In the data rows, zero lies at 4.5, halfway between 4 and 5.
Here are some numbered points:
[4 6 6 6 5 8 7 7 7 6 5 7 7 7 4 3 6 4 6 9 8 5 8 8] 0
[5 5 9 7 6 7 4 6 4 5 4 5 7 5 4 2 8 4 6 8 7 3 8 8] 1
[4 6 8 7 5 7 5 8 5 4 6 6 8 7 3 2 7 4 4 9 7 4 8 9] 2
[5 4 4 4 4 3 4 4 4 4 4 3 4 4 5 7 4 5 5 4 3 5 4 3] 3
[4 6 4 4 5 6 6 7 7 6 6 7 6 7 3 3 3 4 4 6 6 6 6 7] 4
[5 5 1 2 3 1 5 4 5 4 4 4 3 4 6 7 1 4 3 1 3 5 2 2] 5
[4 5 9 7 5 7 4 6 4 6 6 5 7 5 4 2 7 5 5 9 6 3 8 8] 6
[5 5 9 7 5 7 4 6 4 5 5 5 6 5 4 2 8 5 6 9 6 2 7 8] 7
[4 4 5 4 8 6 5 4 5 6 3 5 5 5 4 6 6 5 7 5 6 7 7 4] 8
[5 6 6 3 6 7 7 7 4 7 5 7 7 6 5 4 5 4 6 6 8 7 8 6] 9
[4 4 4 5 2 3 2 4 4 1 4 3 5 2 4 3 2 4 0 3 0 2 0 4] 10
[4 5 1 2 4 1 6 3 6 5 4 5 3 6 4 6 0 4 2 1 4 6 1 2] 11
[5 5 9 9 4 7 4 5 3 3 3 4 6 4 5 3 8 5 5 9 6 1 7 6] 12
[4 4 6 6 5 5 3 4 4 5 5 4 5 4 4 4 6 5 6 5 5 5 6 5] 13
[5 3 5 4 6 4 2 3 3 3 4 3 4 2 6 6 6 4 6 3 3 3 4 3] 14
[4 5 5 5 6 6 6 5 5 7 4 6 5 5 4 4 6 4 5 6 6 5 6 5] 15
[5 5 0 2 0 0 2 3 6 0 5 3 2 3 3 3 0 4 0 0 0 2 0 1] 16
[5 4 1 3 3 1 5 4 5 4 4 4 4 4 5 7 1 5 3 2 3 6 1 2] 17
[4 7 2 2 4 4 8 6 9 7 5 7 5 7 4 4 1 5 3 3 6 7 4 4] 18
[4 7 0 2 2 2 8 6 8 4 5 5 4 7 3 2 0 4 1 2 3 5 1 3] 19
[4 3 1 3 4 3 4 2 4 5 4 4 2 3 6 8 2 4 5 2 3 6 3 2] 20
[4 3 7 7 5 6 4 4 3 4 4 4 4 4 4 4 8 5 6 6 5 3 6 5] 21
[4 5 3 4 4 4 4 4 5 5 4 4 4 4 4 5 5 5 6 4 4 5 4 3] 22
[5 5 4 4 4 6 6 5 6 6 5 6 5 5 5 4 3 4 5 5 6 6 6 5] 23
[4 4 6 6 6 6 3 4 4 5 4 4 5 3 4 5 8 4 7 6 5 4 6 4] 24
[5 5 3 5 3 3 5 4 4 4 4 4 5 4 4 4 2 4 2 3 4 4 3 4] 25
[4 4 0 3 2 1 5 3 5 4 3 4 3 4 4 6 1 4 2 1 2 5 1 2] 26
[4 6 6 6 5 8 7 7 6 6 5 7 7 7 4 3 6 4 6 9 8 5 8 8] 27
[5 4 6 4 7 6 4 4 4 6 4 4 4 5 5 6 7 4 7 5 5 5 7 4] 28
[4 5 7 5 6 8 5 6 5 7 5 6 6 5 4 4 6 4 7 8 8 5 8 7] 29
[4 4 6 6 5 6 4 4 5 4 5 4 5 4 4 4 7 4 5 5 5 5 5 5] 30
[5 5 7 5 5 6 4 5 4 4 5 4 5 4 5 5 6 4 6 6 6 4 6 6] 31
[4 5 8 6 6 7 5 5 4 5 4 6 6 5 5 3 7 4 6 8 7 4 7 7] 32
[4 4 0 2 2 0 4 3 4 2 4 4 3 2 5 6 0 4 1 0 2 5 0 1] 33
[5 4 6 6 4 5 4 4 4 4 5 3 4 4 5 4 6 4 5 5 5 4 5 5] 34
[4 4 2 4 3 3 3 3 4 4 4 4 3 3 5 6 3 4 3 2 2 4 3 2] 35
[5 4 0 2 1 0 3 3 4 2 4 3 2 2 6 6 0 5 1 0 0 4 0 1] 36
[5 4 0 2 2 1 5 3 4 3 4 3 2 4 5 7 0 5 1 1 2 5 1 1] 37
[5 4 1 3 4 2 4 3 4 3 4 3 3 4 5 7 2 5 4 1 2 5 2 2] 38
[4 4 2 2 5 4 5 4 4 6 4 5 3 3 4 8 3 5 6 3 4 7 5 3] 39
[4 4 8 8 7 7 3 5 4 5 4 5 5 4 3 3 9 6 7 8 6 4 7 6] 40
[4 3 7 7 6 6 2 3 2 4 4 3 4 3 4 4 9 5 6 5 4 3 6 5] 41
[5 3 9 9 2 4 0 4 3 1 5 1 4 3 4 2 9 4 3 7 1 0 4 5] 42
[4 4 4 5 6 5 3 3 4 5 4 4 5 4 5 7 6 5 6 5 5 5 6 4] 43
[4 4 6 5 8 6 3 4 4 7 4 5 5 4 5 6 8 5 9 6 6 5 5 5] 44
[4 5 1 2 3 0 5 5 4 4 4 4 2 4 4 5 0 5 2 0 1 5 0 2] 45
[4 3 8 6 6 7 3 3 4 5 5 4 5 4 4 4 8 5 7 6 5 4 8 6] 46
[5 5 6 4 6 8 6 7 5 6 5 7 7 6 5 4 5 4 6 6 8 6 8 6] 47
[5 4 4 4 8 5 4 4 3 6 4 4 5 3 4 7 6 4 9 5 6 6 6 4] 48
[6 3 1 2 3 2 3 3 3 3 5 2 2 3 7 8 2 4 3 0 2 5 1 1] 49
[5 4 7 6 6 8 6 5 5 6 5 6 6 5 3 3 8 5 6 7 7 5 7 6] 50
[4 2 5 6 5 3 1 2 1 1 4 1 3 1 5 5 9 5 6 4 2 2 3 3] 51
[5 6 7 6 4 7 7 8 7 6 6 8 8 9 4 2 4 4 4 9 8 5 7 9] 52
[5 5 9 7 5 8 4 5 4 6 4 5 6 5 3 2 7 5 6 9 6 3 7 7] 53
[4 3 9 7 4 7 2 4 2 4 4 3 5 3 4 3 9 4 6 7 4 3 6 5] 54
[4 4 1 3 4 2 5 4 5 4 5 4 3 4 4 6 1 5 3 2 3 6 2 2] 55
[5 5 3 3 5 4 7 6 7 6 5 6 5 7 4 4 2 4 3 4 6 7 4 5] 56
[5 6 5 4 6 7 8 7 7 8 5 8 7 8 4 3 4 4 5 7 8 7 8 7] 57
[4 3 0 2 2 1 5 3 3 4 4 3 3 4 5 6 0 4 3 0 3 5 1 1] 58
[4 6 0 2 3 2 8 5 7 5 5 5 4 6 4 3 0 5 2 2 3 5 1 3] 59
[4 4 5 4 8 6 4 4 4 7 4 5 5 5 4 5 7 4 8 5 7 5 6 4] 60
[4 5 5 4 6 5 5 4 5 6 4 5 4 5 4 5 5 4 6 4 5 6 6 4] 61
[4 5 2 4 3 3 5 4 5 4 5 4 4 5 4 4 2 5 3 3 3 5 3 4] 62
[5 7 7 6 2 5 6 7 6 4 6 6 8 7 4 2 3 4 2 9 5 4 5 8] 63
[4 4 0 2 2 1 3 2 4 3 4 3 2 3 6 7 1 3 2 0 1 4 0 1] 64
[5 3 3 4 4 3 3 3 4 3 4 2 3 3 7 7 4 4 5 3 3 4 2 2] 65
[5 4 7 6 4 4 3 5 4 4 4 3 4 4 5 3 7 4 5 5 4 4 5 5] 66
[4 5 3 3 3 3 6 5 5 4 5 5 4 5 5 4 2 4 3 2 3 5 3 3] 67
[5 4 1 2 4 1 4 3 4 4 4 4 3 4 6 8 2 4 3 1 3 5 2 2] 68
[4 5 9 9 3 6 3 6 3 3 4 4 6 5 3 1 8 4 3 9 4 0 5 8] 69
[4 4 7 5 7 7 5 5 4 6 4 5 5 5 4 4 7 4 7 7 6 5 7 6] 70
[5 5 7 5 7 7 4 5 5 6 5 5 5 5 4 4 7 5 8 6 6 6 7 6] 71
[4 3 8 7 6 6 3 4 3 3 5 4 5 4 4 4 9 4 7 6 5 3 6 5] 72
[4 3 6 5 5 6 4 4 3 5 4 4 5 4 4 4 8 4 6 6 5 4 5 4] 73
[5 5 5 4 7 7 7 7 7 7 6 8 6 7 4 4 5 5 6 6 7 6 8 7] 74
[4 5 2 2 3 2 6 5 6 5 5 6 4 5 5 4 1 4 2 3 4 5 3 3] 75
[4 4 0 2 3 1 3 2 3 3 4 3 2 3 5 7 0 5 2 0 1 4 0 1] 76
[5 4 6 5 3 2 1 3 3 0 4 3 5 3 4 2 2 4 0 3 0 1 0 3] 77
[5 4 3 3 6 5 4 4 4 6 5 5 3 4 4 7 5 4 6 4 5 6 4 3] 78
[4 4 8 7 4 5 3 4 4 3 4 3 5 4 4 3 7 4 4 6 3 3 4 5] 79
[4 6 3 3 4 4 8 6 8 7 5 7 5 7 4 4 1 5 4 4 5 6 4 5] 80
[5 4 5 4 9 6 4 4 5 6 5 5 5 4 5 7 6 5 8 4 6 7 6 4] 81
[5 5 2 3 4 4 6 5 5 7 4 6 5 5 5 5 2 5 4 4 5 7 4 4] 82
[5 2 9 7 5 6 2 4 2 2 4 3 4 2 4 3 9 4 7 6 3 2 6 5] 83
[4 5 8 6 5 7 5 5 5 6 5 5 6 5 4 4 7 5 6 7 7 4 7 7] 84
[4 4 6 5 4 5 5 4 4 4 4 5 5 4 4 4 6 4 4 6 5 5 6 5] 85
[4 2 8 8 4 5 2 3 2 2 4 3 4 2 4 3 9 5 6 6 4 0 5 4] 86
Which two points above are nearest to each new point, looking only along the 7 directions in which the numbered points spread most? Their numbers follow each, nearest first.
[5 6 5 4 6 7 8 8 8 8 5 8 7 8 4 3 4 4 5 7 7 7 8 7] 57 74
[4 5 6 5 4 6 5 6 4 5 5 5 5 5 4 3 4 4 4 6 5 4 5 6] 85 30
[4 4 2 3 3 2 4 3 4 4 4 3 3 3 5 5 4 4 3 2 3 5 2 2] 35 38
[5 3 7 5 7 5 2 3 2 3 4 3 3 2 5 5 9 3 7 5 4 3 6 3] 41 83
[4 3 6 6 6 5 2 3 2 3 3 2 4 2 5 6 9 4 7 4 4 3 4 4] 41 14
[4 4 8 6 6 7 4 5 4 5 4 4 5 4 4 5 8 5 7 7 6 4 7 5] 46 70
[3 3 7 6 5 5 2 2 3 4 4 2 4 2 4 4 9 4 6 5 3 2 6 4] 41 86
[4 4 5 5 3 4 3 4 4 3 4 4 5 3 4 3 4 4 2 4 2 3 3 4] 25 10
[4 3 7 6 5 6 4 4 4 4 4 5 5 4 5 4 5 5 4 6 5 4 5 5] 85 13
[4 3 7 6 6 5 3 3 3 4 4 2 4 3 4 5 9 4 7 5 4 3 6 4] 41 24
[4 4 6 3 8 7 4 4 3 6 4 5 5 4 4 6 7 6 7 5 7 6 6 6] 60 8
[4 4 7 6 4 5 3 4 3 4 5 4 5 4 4 4 7 5 5 5 4 4 5 4] 66 34
[5 5 9 7 5 7 4 5 4 4 4 4 7 5 4 2 8 4 5 9 6 3 7 7] 7 6
[4 7 6 5 5 8 7 8 7 7 6 8 8 9 2 2 4 4 5 9 7 6 8 9] 52 0
[5 7 9 8 2 6 4 8 6 4 6 6 9 7 4 1 5 4 2 9 5 3 6 9] 63 2
[5 7 5 5 5 8 9 8 8 8 6 9 8 8 4 3 4 5 5 8 8 6 6 8] 57 52
[5 4 5 4 8 7 5 5 6 7 4 7 6 6 4 5 6 5 7 5 8 7 7 5] 8 60
[5 3 8 8 5 5 2 4 2 3 6 2 4 2 4 3 9 5 6 5 5 1 5 6] 83 86
[4 4 3 3 6 4 4 4 4 5 4 5 3 4 5 7 4 5 6 3 5 6 4 3] 78 39
[5 4 3 3 3 3 4 3 4 3 4 3 3 4 5 6 2 5 3 3 3 4 3 3] 35 38
[6 4 2 2 5 3 5 4 5 6 4 4 3 3 5 8 3 5 5 2 5 7 4 3] 39 20
[5 4 3 4 4 3 2 2 3 3 4 2 3 3 7 7 4 4 5 3 3 4 2 2] 65 35
[4 4 7 7 4 5 3 5 3 3 4 3 5 5 5 3 5 4 3 7 4 3 4 6] 79 66
[5 4 6 5 7 7 4 4 4 5 4 5 5 4 5 6 7 4 8 6 6 5 7 5] 28 44
[5 4 7 6 7 7 3 4 3 5 4 4 4 4 4 4 9 5 7 6 7 3 7 6] 46 72
[4 6 8 5 5 6 8 8 8 7 6 9 9 9 4 2 4 5 4 9 8 5 7 9] 52 0
[5 3 3 4 3 2 4 3 4 3 4 3 4 4 6 6 3 5 3 3 2 4 2 3] 35 65
[5 7 2 4 2 2 4 5 6 1 6 5 5 5 5 2 1 5 0 3 1 2 0 4] 10 62
[5 4 3 4 2 2 2 3 4 1 4 3 4 2 5 5 2 4 0 2 0 3 1 3] 10 77
[4 5 7 5 7 6 3 5 4 5 4 4 5 5 4 4 9 4 8 6 7 4 7 5] 46 70
[4 6 3 4 3 2 2 3 4 0 5 4 4 3 5 2 2 4 0 3 1 2 0 4] 10 77
[4 3 5 5 5 3 1 2 1 1 4 2 3 1 6 6 9 4 6 3 3 2 3 2] 51 14
[4 5 7 5 6 8 5 6 5 7 5 6 6 6 5 3 6 4 7 8 8 5 8 7] 29 50
[5 3 7 6 6 6 2 3 3 4 5 3 4 3 5 5 9 4 7 5 5 3 5 4] 41 72
[4 4 6 6 7 7 4 4 4 5 4 5 6 5 5 6 7 5 7 7 6 4 8 5] 70 71
[5 4 4 3 5 3 4 3 4 5 4 3 3 4 5 7 5 4 5 2 3 5 4 3] 3 22
[4 7 1 2 3 3 9 7 8 6 5 8 4 7 4 3 1 5 2 3 5 7 4 4] 18 80
[4 4 3 3 6 4 5 4 4 6 5 6 3 5 4 8 3 6 6 3 6 7 4 3] 39 78
[5 4 6 4 7 6 4 4 4 6 5 4 4 5 5 6 6 4 7 5 5 5 7 5] 28 60
[4 4 7 7 4 6 4 5 5 4 3 5 5 5 4 3 5 5 4 6 5 4 5 6] 85 30
[4 6 1 2 4 2 6 4 5 5 5 5 4 5 5 6 0 5 3 1 3 6 2 2] 11 55
[5 6 8 9 3 6 4 6 4 3 5 5 8 5 4 1 6 4 3 9 5 2 5 8] 69 6
[5 3 8 7 4 5 3 4 3 3 4 3 5 4 4 3 7 4 4 5 3 3 4 5] 79 66
[4 4 4 4 3 1 2 3 4 1 4 3 3 2 5 4 2 4 2 3 1 2 0 2] 10 77
[5 5 8 6 6 7 5 6 5 5 5 5 6 5 4 4 7 5 6 7 7 5 8 6] 84 32
[5 3 4 3 6 4 4 3 3 5 4 3 3 4 5 8 6 4 7 3 4 5 5 3] 78 43
[4 4 5 5 7 6 3 3 4 5 4 4 5 4 5 6 7 4 8 5 5 5 6 4] 28 43
